In the data rows, 128 means zero.
Some points, each followed by its number:
[118, 139, 128, 137, 107, 147, 58, 84, 132, 142, 87, 150, 142, 136, 153, 160, 151, 167, 190, 178, 182, 166, 181, 185] 0
[126, 141, 93, 63, 91, 116, 114, 96, 107, 128, 120, 118, 124, 128, 169, 144, 106, 115, 163, 176, 184, 156, 178, 196] 1
[95, 124, 108, 107, 138, 65, 134, 135, 114, 112, 137, 200, 165, 191, 147, 168, 159, 128, 133, 170, 128, 137, 174, 139] 2
[156, 180, 173, 173, 192, 171, 125, 128, 159, 126, 73, 100, 100, 86, 54, 117, 128, 92, 101, 79, 131, 93, 89, 117] 3
[75, 77, 134, 119, 171, 141, 181, 195, 177, 136, 211, 124, 135, 171, 47, 102, 117, 112, 136, 91, 113, 57, 70, 94] 4
[113, 100, 104, 77, 92, 85, 119, 102, 88, 110, 104, 163, 199, 119, 192, 173, 148, 121, 170, 188, 193, 140, 118, 170] 5
[96, 113, 90, 130, 97, 124, 111, 105, 117, 149, 129, 208, 181, 140, 151, 158, 128, 133, 116, 156, 167, 175, 149, 172] 6
[155, 94, 97, 74, 135, 136, 183, 162, 185, 148, 171, 105, 63, 84, 114, 109, 79, 105, 112, 79, 66, 122, 103, 71] 7
[158, 189, 160, 187, 184, 165, 82, 165, 63, 101, 107, 59, 76, 143, 103, 112, 97, 169, 97, 116, 100, 55, 99, 102] 8
[92, 109, 101, 108, 106, 119, 187, 188, 148, 182, 157, 142, 114, 133, 116, 115, 111, 80, 122, 113, 124, 70, 77, 110] 9
[142, 83, 100, 96, 88, 147, 192, 182, 155, 182, 156, 166, 95, 140, 92, 101, 164, 78, 133, 80, 84, 134, 79, 89] 10
[102, 121, 86, 92, 26, 100, 112, 42, 128, 92, 88, 117, 118, 171, 156, 195, 157, 130, 167, 221, 201, 161, 220, 199] 11
[98, 123, 135, 117, 162, 126, 210, 172, 152, 172, 154, 107, 132, 140, 94, 110, 130, 136, 115, 100, 82, 129, 90, 80] 12
[154, 175, 161, 131, 145, 123, 119, 107, 114, 142, 115, 67, 117, 105, 62, 97, 128, 89, 95, 74, 79, 132, 95, 108] 13
[108, 79, 130, 109, 111, 106, 192, 210, 109, 144, 152, 166, 158, 134, 121, 144, 123, 152, 128, 150, 129, 130, 71, 76] 14
[119, 168, 138, 159, 167, 149, 130, 158, 149, 126, 112, 84, 95, 156, 100, 109, 144, 119, 124, 89, 82, 112, 88, 69] 15
[120, 120, 112, 159, 91, 122, 92, 81, 95, 120, 141, 178, 125, 148, 187, 153, 165, 119, 127, 200, 166, 172, 158, 147] 16
[140, 213, 153, 169, 192, 156, 133, 158, 96, 88, 143, 64, 89, 90, 93, 100, 139, 124, 77, 115, 126, 112, 117, 72] 17
[167, 165, 152, 123, 103, 116, 111, 106, 90, 112, 108, 125, 135, 124, 132, 148, 122, 139, 167, 118, 130, 114, 164, 170] 18
[113, 83, 107, 138, 56, 119, 75, 56, 91, 131, 133, 209, 141, 151, 206, 179, 154, 125, 154, 211, 197, 196, 193, 177] 19
[135, 103, 115, 98, 193, 120, 125, 142, 157, 128, 144, 109, 110, 117, 115, 123, 151, 116, 125, 121, 126, 118, 129, 119] 20
[101, 151, 164, 114, 194, 123, 151, 184, 165, 149, 120, 53, 103, 123, 69, 110, 85, 87, 99, 124, 82, 100, 62, 126] 21
[142, 83, 135, 119, 146, 152, 199, 166, 135, 146, 167, 133, 140, 130, 124, 99, 103, 161, 122, 57, 112, 115, 77, 87] 22
[138, 198, 175, 173, 205, 207, 129, 145, 126, 152, 132, 61, 143, 92, 98, 87, 162, 120, 90, 74, 120, 89, 98, 73] 23
[128, 157, 151, 150, 190, 152, 112, 150, 157, 138, 114, 112, 110, 97, 75, 110, 118, 106, 125, 84, 98, 123, 100, 79] 24
New points follow, each followed by the numbers of its three nearest points above, nearest first.
[183, 200, 203, 154, 167, 146, 106, 94, 127, 109, 111, 54, 124, 112, 106, 70, 98, 126, 98, 96, 76, 136, 101, 112] 13 24 17
[105, 130, 70, 112, 154, 141, 136, 154, 181, 150, 206, 145, 185, 82, 142, 109, 134, 95, 96, 108, 134, 153, 90, 123] 20 9 12
[87, 107, 86, 96, 94, 106, 199, 191, 137, 212, 170, 158, 129, 144, 136, 118, 112, 79, 113, 106, 122, 61, 83, 128] 9 10 14
[108, 143, 135, 151, 145, 139, 142, 182, 162, 141, 106, 104, 96, 189, 94, 110, 136, 124, 118, 96, 70, 112, 87, 58] 15 12 24
[145, 118, 147, 134, 95, 113, 155, 117, 182, 171, 177, 204, 113, 145, 127, 132, 120, 110, 85, 162, 115, 111, 128, 113] 9 20 6
[114, 60, 128, 111, 89, 101, 185, 223, 98, 128, 144, 182, 159, 130, 130, 159, 115, 154, 135, 167, 152, 132, 66, 77] 14 9 22
[151, 112, 92, 66, 97, 132, 167, 140, 156, 145, 157, 112, 81, 96, 138, 122, 76, 110, 136, 110, 101, 135, 128, 116] 7 20 9
[127, 79, 145, 147, 159, 166, 204, 178, 142, 149, 155, 83, 115, 124, 107, 92, 90, 139, 120, 37, 85, 113, 71, 109] 22 12 7
[111, 120, 116, 111, 141, 108, 187, 146, 168, 151, 145, 95, 124, 140, 82, 108, 142, 83, 101, 92, 78, 125, 105, 87] 12 15 20
[126, 89, 84, 115, 120, 124, 157, 120, 147, 149, 146, 230, 162, 110, 195, 113, 135, 127, 120, 130, 174, 112, 141, 120] 6 2 16
[97, 116, 137, 121, 119, 138, 160, 154, 138, 126, 159, 170, 154, 123, 179, 138, 162, 140, 139, 128, 177, 127, 109, 161] 6 14 2
[132, 98, 141, 134, 174, 163, 203, 171, 145, 140, 146, 98, 113, 121, 103, 102, 91, 137, 104, 62, 91, 103, 65, 83] 22 12 7
[133, 93, 104, 102, 84, 146, 154, 152, 147, 172, 138, 167, 112, 143, 118, 121, 164, 107, 155, 118, 119, 146, 114, 127] 10 9 20
[158, 186, 144, 175, 185, 144, 82, 147, 73, 98, 116, 56, 79, 139, 105, 105, 93, 159, 93, 101, 87, 68, 100, 88] 8 17 15
[175, 199, 184, 120, 121, 110, 90, 95, 87, 125, 111, 63, 123, 111, 76, 106, 117, 97, 101, 82, 80, 122, 102, 126] 13 24 18
[119, 104, 171, 131, 154, 163, 205, 157, 174, 160, 118, 108, 108, 114, 109, 125, 139, 109, 138, 101, 55, 136, 132, 65] 12 15 24
[114, 93, 180, 131, 137, 158, 236, 195, 185, 182, 112, 123, 104, 106, 122, 143, 141, 103, 152, 108, 39, 126, 149, 62] 12 10 7
[116, 83, 83, 120, 94, 112, 130, 99, 142, 145, 162, 255, 183, 123, 237, 111, 143, 143, 142, 140, 196, 123, 150, 130] 6 16 5
[186, 170, 158, 155, 142, 162, 90, 85, 121, 93, 138, 18, 99, 103, 38, 104, 92, 90, 118, 124, 69, 121, 128, 37] 13 17 24
